Where one turn sends some rows of the set: a few examples, then the rows asked:
Z36: .20  .10  .04  .12  -.04  .05  -.02  .33  .38  -.19  -.02  -.05  -.26  .06  .11  .13  -.05  .17  -.10  .37  -.03  -.02  -.15  .24  -.12  -.15  -.20  -.21  .14  .10  -.30  .09  .17  .34  .06  -.12  -.10  .10  -.10  .08  .19  -.09  .10  .40  .03  .05  .10  .12  .12  .38  -.03
Z851: .18  -.01  .23  -.25  -.27  .25  .02  .18  .06  .01  .04  .02  -.08  -.04  .25  -.21  .12  .08  -.08  .39  .10  .01  -.15  -.25  -.26  -.22  .06  -.04  .09  .01  -.24  .05  .10  -.08  -.06  -.08  -.22  -.06  .02  .14  .07  -.09  .02  .09  .01  -.40  .09  .09  -.06  .17  .12
Z779: .04  .10  -.03  .19  -.21  .09  -.09  .19  .03  -.08  -.15  .08  -.09  -.11  .11  -.01  .04  -.13  -.26  .63  .21  -.04  .07  .00  -.20  -.23  .18  .14  .14  -.02  .07  .14  .07  -.10  -.08  -.18  .14  -.02  .16  .12  .13  -.22  -.05  .09  .02  .01  .08  .20  .08  .13  .14
Z868: .26  .29  -.07  .08  -.01  .22  .06  .11  -.08  .10  -.15  .01  .07  -.06  .25  .02  -.04  .16  -.15  .35  .09  -.07  -.21  -.02  -.16  -.15  .21  -.01  .19  -.12  -.01  .13  .36  .42  -.07  .02  .13  .13  .08  -.05  -.19  -.14  .12  .22  -.09  .03  .09  .10  -.08  .30  -.06
Z246: .10  -.09  .08  .27  -.22  .15  -.10  .31  .16  -.18  -.02  .08  -.10  -.05  .21  -.30  .05  .04  .01  .51  .17  -.05  -.09  .09  -.17  -.35  .17  .05  .25  .14  -.17  .25  .32  .49  -.17  -.03  .01  -.15  .09  .00  .13  .01  .16  .22  -.04  -.19  .06  .04  -.12  -.02  -.14
Z818: .20  .04  .04  .16  -.02  .01  -.07  .06  .17  -.28  -.03  -.19  -.08  -.12  .27  -.43  -.38  .14  -.20  .03  -.15  -.14  -.19  -.05  -.19  -.33  .07  -.04  -.02  .06  -.18  .06  .08  .25  -.28  .17  -.16  -.19  -.15  .00  .01  -.16  -.07  .23  -.15  .22  .01  -.04  .01  -.06  -.04
Z863: -.03  -.22  .02  .25  -.15  .01  .17  .11  .04  -.10  .03  -.02  -.45  .13  .00  -.17  .03  .06  -.23  .21  -.07  .21  -.13  .13  -.33  -.03  .04  -.18  .28  -.07  -.26  -.09  .04  .21  -.16  -.14  .10  -.18  -.01  -.14  -.03  .03  .08  .26  -.05  -.15  .14  .13  .31  .06  -.10
Z230: .24  .09  -.12  .09  -.07  .24  -.10  .17  .11  .03  .11  .10  .02  -.13  .15  -.40  .13  .18  -.15  .18  .23  .03  -.18  -.34  .11  -.28  .02  -.19  -.08  -.01  -.05  .00  .36  .22  -.11  .05  .16  .11  -.02  .11  .19  -.21  .03  .23  -.09  .17  .21  .10  .14  -.04  .06
Z139: -.03  .18  .05  -.09  -.27  .19  -.12  .21  -.04  -.11  .06  .05  -.14  -.20  .30  -.30  .00  .09  -.28  .24  -.15  -.10  -.28  .06  -.11  -.29  -.03  .04  .18  .07  -.12  .10  .13  .18  -.33  -.22  -.17  .16  -.13  -.06  .11  -.34  -.16  .42  .15  .12  .17  .27  -.01  .12  -.13
Z290: .38  .08  .04  .15  .08  .13  .19  .04  .05  -.06  .09  -.14  .08  .08  .22  -.08  -.26  .24  -.19  .01  -.06  .15  -.26  .05  -.20  -.14  .02  -.10  .03  -.03  -.36  -.18  -.06  .29  -.31  .09  -.16  .17  -.06  -.04  .02  -.12  .03  .27  -.22  .03  -.04  -.09  .08  .29  -.06
Z994: .15  -.21  .01  -.11  -.10  .19  .05  .12  .07  -.02  .08  -.32  -.18  -.07  .12  -.16  -.13  .14  -.15  .27  -.03  -.08  -.23  .06  -.20  -.27  .03  -.06  .22  .07  -.22  -.07  .11  .42  -.07  .01  .14  .11  -.04  .01  .09  -.16  .11  .43  .03  .03  .04  .08  -.22  .20  -.52
Z275: .19  -.01  .09  .23  .05  .05  .07  .14  .00  -.09  .13  -.20  -.03  -.02  .20  -.26  .17  .20  -.24  .23  -.14  .32  -.01  .08  -.10  -.10  -.06  .11  .26  .06  -.14  -.02  .29  .32  -.28  -.04  .03  .05  -.13  -.10  .31  -.18  .20  .54  -.18  .10  .19  .01  .08  .05  .14
Z444: .16  .00  -.05  .18  -.17  -.03  .10  .02  .03  -.01  -.12  .03  -.20  -.20  .21  -.12  -.06  .02  -.47  .39  .00  -.05  -.06  .09  -.22  -.09  -.05  -.22  .08  -.24  -.21  -.04  .15  .10  -.35  .02  -.02  -.09  -.03  .00  .14  -.04  -.18  .64  -.23  .08  .00  .35  -.14  .29  .02
Z890: .14  -.01  .04  .04  -.30  -.09  -.02  .26  .15  .05  -.02  -.16  -.30  -.16  .23  -.31  -.12  -.12  -.45  .16  -.12  .09  -.01  .03  -.21  -.43  -.20  .05  .30  .18  -.21  .04  -.11  .04  -.31  -.05  -.07  -.04  .01  .02  .04  -.33  -.16  .20  -.15  .06  .21  .10  -.06  .03  .04
Z334: .09  -.08  .01  .20  .03  .24  -.13  .01  .26  .14  -.15  -.08  .08  -.03  .08  -.31  .00  .00  -.09  .28  .07  -.02  -.24  .02  -.27  -.29  .16  -.04  .03  -.09  -.20  .00  .33  .27  .17  .09  -.11  -.01  -.01  -.06  .43  -.02  -.14  .33  .05  .09  .06  -.02  .16  .13  -.21
Z689: .24  .09  .05  .21  -.01  .29  -.12  .08  .17  -.07  -.12  -.03  -.09  -.09  .16  -.02  -.01  .22  -.11  .36  -.06  -.37  -.35  -.10  -.28  -.13  .27  .08  -.04  -.12  -.23  .10  .36  .32  -.14  .00  -.10  -.17  -.10  .01  .02  -.02  -.19  .38  -.29  .14  .05  .08  .15  .24  -.12
Z563: .35  -.06  -.11  .19  -.40  -.02  .00  .23  -.01  -.06  .08  -.11  -.19  -.11  .24  -.06  .14  .08  -.23  .23  -.09  .15  .05  -.02  -.07  -.30  -.02  .04  .19  .21  -.21  -.21  -.10  .23  -.20  -.21  .11  -.20  .04  -.06  -.24  -.24  .18  .17  -.27  .14  .18  .19  .14  .03  -.08
Z875: -.07  -.13  -.02  .42  -.06  .33  -.06  .18  .05  .00  .03  -.13  -.10  .17  -.15  -.23  -.01  .04  -.19  .49  .11  .06  -.09  .08  -.17  -.32  .08  -.16  .36  -.16  -.28  .07  .27  .22  -.27  -.16  .09  .10  -.12  -.02  .13  .05  .21  .11  .00  -.03  .11  -.05  .10  -.02  -.08
Z491: .15  -.03  -.22  .12  -.16  .24  .01  .09  .17  -.02  .02  -.05  -.12  -.10  -.18  -.14  .01  .14  -.25  .42  .06  .04  -.14  -.29  -.10  -.21  .13  -.07  .01  .03  -.24  .09  .06  -.19  -.07  -.05  .22  -.14  .03  .00  .04  -.10  -.05  .18  -.05  -.09  .08  .06  .34  .12  -.44
Z934: .16  .03  .06  .13  -.28  .17  -.07  .32  .14  .23  -.09  .05  -.37  -.13  .12  .08  .20  -.09  -.33  .50  .07  -.15  -.14  -.02  -.32  -.22  .00  .08  .22  .00  -.27  .00  .17  .14  -.19  -.12  .00  -.05  .09  .09  .04  -.13  -.31  .36  -.25  -.04  .22  .27  .08  .31  .04
Z280: .15  -.16  .04  .39  -.16  .18  .04  .05  -.01  -.03  -.02  .17  .17  .00  .14  -.30  .10  .14  -.37  .47  -.05  .26  .00  -.11  -.32  -.05  -.07  -.18  .07  .08  -.29  -.01  .28  .05  -.21  -.05  -.11  .07  .11  .00  .19  -.15  .18  .31  -.28  -.16  .25  .01  .14  -.09  .07
Z617: .24  -.10  .09  .36  -.36  .15  -.12  .11  .23  -.16  .03  .19  .07  -.18  .03  -.23  .24  -.01  -.24  .46  -.18  .03  .05  -.14  -.07  -.25  -.09  .08  -.07  .10  -.16  .10  .03  .18  -.05  -.18  -.09  -.28  -.02  -.01  .24  -.06  .00  .15  -.39  -.05  .17  .00  .12  .13  .14
Z189: .32  -.05  .09  .30  -.07  .16  .04  -.22  .16  .05  -.27  -.09  -.25  -.01  .02  -.12  .02  .08  -.33  .30  -.10  -.10  -.25  -.13  -.21  -.28  -.05  -.04  .06  -.21  -.31  .25  .12  .22  -.29  -.14  .07  -.23  .04  -.02  -.07  -.10  -.13  .13  -.49  .00  .05  -.09  .03  .07  -.01
Z462: .22  -.10  .08  .10  -.31  .06  .25  .06  -.02  -.31  -.16  .18  .09  -.18  .37  -.19  -.14  .25  -.43  .17  .05  -.21  -.11  .17  -.04  -.18  .01  -.04  -.04  -.13  -.31  .02  -.02  .17  -.13  -.09  .02  -.02  .03  .19  .06  -.25  .02  .38  -.15  -.02  .00  .07  .24  .03  -.11
Z445: .18  -.18  .00  .30  -.23  .17  .13  -.08  -.10  .20  .02  .05  .04  .02  .29  -.33  -.12  .05  -.42  .50  -.01  -.11  -.11  -.10  -.30  -.34  .13  .01  .12  -.01  -.20  .09  -.16  .01  -.28  -.07  .06  -.06  .08  .16  .07  -.23  .17  .32  -.19  .01  .13  -.05  -.13  -.05  .10
Z891: .00  .14  .10  .27  -.17  .40  -.21  .03  .05  .25  .09  -.17  -.16  .13  -.07  -.26  -.09  -.15  -.13  .45  -.01  .14  -.20  -.03  -.19  -.26  .13  .03  .11  -.13  -.13  .04  .03  .33  -.30  -.08  .02  .05  .09  .14  .01  -.16  .00  .12  -.14  -.04  .21  .13  -.16  .30  .09
Z181: .05  .22  .09  .02  .00  .31  -.07  .27  .36  .14  .03  -.05  -.11  .15  .01  -.16  -.02  .00  -.15  .46  -.02  .05  -.09  -.05  -.11  -.32  -.22  -.08  .26  .26  .03  .02  .22  .26  -.06  -.08  -.21  .06  .06  -.06  .17  -.16  .16  .09  -.28  .02  .06  .15  -.09  .13  .02
Z520: .02  .10  .10  .13  -.04  .23  -.13  .14  .01  -.05  .03  -.10  -.06  -.08  .30  -.25  -.02  -.06  -.15  .38  .10  -.12  -.01  -.11  -.25  .06  .06  -.14  .09  -.05  -.22  .06  .38  .06  .06  -.14  -.15  .27  -.17  .07  .30  -.15  -.03  .29  -.18  -.10  -.03  -.10  -.17  .34  -.12
Z824: .10  .01  -.03  .21  -.11  .03  .04  .22  -.10  -.35  .04  -.07  -.26  .10  .05  -.15  -.13  .05  -.25  .19  -.09  -.15  .16  .04  -.18  -.19  .01  -.15  -.02  -.24  -.29  .06  .18  .31  -.05  -.08  .09  .20  -.10  -.08  .06  -.14  .08  .19  -.37  .24  -.05  -.14  -.12  .26  .00
Z949: .08  -.14  .05  .18  -.23  .02  .05  .04  .17  -.18  .03  -.01  -.11  .10  .13  -.17  -.07  -.02  -.31  .15  -.03  .13  -.14  .07  -.24  -.29  .01  -.02  .03  -.04  -.22  -.09  -.28  -.10  -.20  -.31  -.19  .08  -.02  .05  .27  -.26  -.12  -.04  -.13  .05  .06  .01  .25  .05  .12
Z325: .30  -.06  .08  -.16  -.29  .05  .19  .26  -.05  -.30  .05  -.07  -.19  .11  -.05  -.05  .00  .22  -.21  .29  -.17  .01  .08  -.11  -.17  -.46  .02  .08  .00  -.10  -.35  .10  -.12  .06  -.21  -.01  .02  -.14  .05  -.04  -.10  -.12  .13  .08  -.21  -.05  .03  .01  -.03  .15  .15
Z378: .27  -.10  -.20  .05  -.24  .38  -.05  .24  .19  .15  -.10  .14  -.02  -.03  .07  -.14  .28  .08  -.08  .37  .14  .14  -.22  .07  -.38  -.24  .17  .03  .09  .19  -.25  -.23  .04  .09  -.11  -.01  -.12  -.27  .08  -.04  .02  -.10  -.03  .38  -.15  -.17  .16  .14  .08  .11  -.05
Z486: .38  -.26  -.14  .03  .01  -.10  .15  .01  .23  -.35  -.01  .07  -.21  -.06  .28  -.05  .03  .23  -.27  .48  -.14  -.12  -.09  .02  -.17  -.08  .08  -.13  .04  -.06  -.33  .11  -.10  .18  .06  -.06  -.08  -.01  -.15  .09  -.01  -.08  .00  .18  -.05  .19  .21  .06  .12  .15  -.19
Z150: .20  .15  .28  .20  -.01  .32  -.22  .16  .05  -.18  .03  -.02  -.25  -.06  .04  -.25  -.16  .07  -.02  .33  .07  -.10  -.23  -.15  -.12  -.35  -.04  .14  .02  .23  -.31  .13  -.02  .20  -.45  .04  .00  -.07  .07  .14  -.05  -.22  -.17  .14  -.01  -.04  .04  -.08  .16  -.04  .00
Z754: .08  .26  .18  .08  -.22  .30  -.08  .16  .15  -.28  -.08  -.15  -.02  -.10  -.03  -.08  -.11  .06  -.17  .18  -.04  .08  -.15  .25  .08  -.08  .02  .11  -.03  -.20  -.26  .02  .15  .41  -.18  -.10  -.02  .08  -.01  .14  .05  -.22  -.14  .25  -.11  -.08  .06  .21  .20  .42  -.20
Z281: .25  -.25  .07  .03  -.25  .15  .02  .00  .10  .00  .15  -.04  -.16  -.15  -.01  -.16  -.01  .02  -.31  .14  -.19  -.04  -.10  -.17  -.10  -.14  -.22  -.24  -.16  -.02  -.21  -.36  -.17  .22  .04  -.01  .06  -.04  -.07  .08  .13  -.13  -.07  .31  -.25  .17  .12  .13  .02  .29  -.08
Z718: .20  -.02  .12  .38  -.09  -.18  -.09  .05  .05  -.10  .07  -.32  -.11  -.14  .22  -.21  -.19  -.02  -.20  .19  -.08  .00  .11  -.07  .03  -.31  -.02  -.05  .08  -.03  -.18  -.07  .16  .39  .02  .02  .14  .02  -.02  -.01  .18  -.10  .05  .19  -.04  .38  .03  .07  .22  .06  -.19
Z56: .20  .06  .00  -.05  -.06  .23  .01  .23  .06  -.08  .18  -.31  -.19  .08  -.13  -.20  .01  .21  -.13  .29  .10  .02  -.03  .11  .10  -.19  .01  -.06  .00  -.23  -.09  .02  .02  .21  -.17  -.13  .31  -.03  -.13  .10  -.02  -.10  .06  .24  .19  .10  .04  .10  .18  .19  -.28
Z985: .39  .01  .06  -.11  -.21  .08  .12  .07  .00  -.08  .09  .05  .03  -.04  .20  -.32  .15  .29  -.30  .19  -.06  .19  -.01  -.08  -.06  .06  -.14  -.15  -.28  -.06  -.06  -.05  .07  .12  -.06  -.09  .11  -.03  .09  .09  -.01  -.30  .03  .34  -.08  -.01  .23  .18  .22  .07  -.10
Z578: .25  -.14  -.07  .00  .08  .13  .09  .02  .19  -.06  .09  .11  -.08  .01  .16  -.32  -.01  .02  -.28  .63  -.01  -.03  .05  -.27  -.17  -.20  .05  -.05  .11  .16  -.03  -.05  -.09  .08  -.12  .13  -.16  -.09  .06  .03  -.02  -.08  .04  -.06  -.34  .14  .11  .12  -.09  -.10  -.07

Z949 moves to -> Z994
Z851 moves to -> Z486
Z890 moves to -> Z56
And these:
Z491 moves to -> Z444
Z378 moves to -> Z462

